In the data rows, 128 means zero.
Here are some numbered points:
[123 125 150 152 158 159 153 116 130 151 124 134] 0
[ 89  96 124 135 174 179 140 126 146 127 105 108] 1
[124 134 112 120  88  95 105 133  89 129 116  99] 2
[144 130 123 130 123 117 130 123 153 156 125 153] 3
[137 127  81 115  49 110  84 136  73 142  93 112] 4
[121 142 125 151 136 127 124 116 134 151 109 111] 5
[147 122 183  65 185 164  68 141  69  47 104 161] 6
[146 172 146 176 155 151 141 147 132 156 171 151] 7
[118 111  69 121 161 125 141 160 190  78 116 144] 8
[138 148 128 109  92 101 128 128 122 155 132 170] 9
[136 102 134  82 114 133 161 160  85 131 208 157] 10
[147 145 144 156 104 134 105 126 104 133 108 115] 11
[143 165 134 138  88 103  75 136  67 117 108  90] 12
[142 132 119 122  93 100  95 121  95 129 121 115] 13
[101 129 110 102 142 129 143 146 146 132 133 130] 14
[ 64  94  89 143 134 150 113 116 152 102 111 113] 15
[102 117 130 119 151 149 131 126 168 140 142 134] 16
[121 116 139 134 125 125 132 112 148 139 138 127] 17
[ 87  98 107 124 136 141 133 141 160 137 122 133] 18
[ 87 114 115 143 161 162 127 123 166 104 107 113] 19
[131 135 155 145 157 165 146 135 138 176 126 156] 20
[159 139 127 116  85 125  85 101 123 148 136 133] 21
[154 139 152 155 194 140 138 142 184 122 144 160] 22
[ 86 207 133  84 129  77  83 153 108 101 135  62] 23
[123 128 115 149 154 129 151 155 140 120 112 120] 24
[132 117 109 116 110 112 136 115 142 152 127 139] 25
[114 127 185 148 180 160 136 101 139 136 138 129] 26
[115  96  81 104  98  96 112 119 107 123  93 109] 27
Which two points above are nearest to each new point, looking only along the 5 directions in which the numbered points spread most? Their numbers follow each, nearest first.
[103 120 144 129 130 132 155 128  90 110 133 139] 17 24
[180 166 139 150 130 100 130 152 115 136 137 138] 9 21
[132  94 148  92 139 139 151 146  59 100 192 149] 10 9
[117 119 108 134 106 109 126 109 119 132 104 143] 25 17
[113 105  99 137 107 108 124 107 156  85 119 157] 18 14
[129  99 158  73 148 110  39 107  72  43  79 124] 6 12
[118 124 136 145 127 127 129 113 129 120 118 139] 17 5
[115 145 185 143 131 123 119 108 119 133 121 113] 11 5
[ 91 116 127 141 125 140 140 140  67  73 159 101] 14 24
[108 138 108 161 156 154 138 139 121 135 131 120] 24 17
[ 97 108 144 139 146 128 125 112 149 122 124 129] 24 16
[128 105 109 110 107  93 140  97 115 103 109 125] 27 25
[129 105 102 130 130 106 154 148 144 119 117 127] 14 18
[161 144 129 150 137 120 140 143 114 118 110 128] 17 5
[139 153 138 140  86  99  86 134  67 110 116  79] 12 2
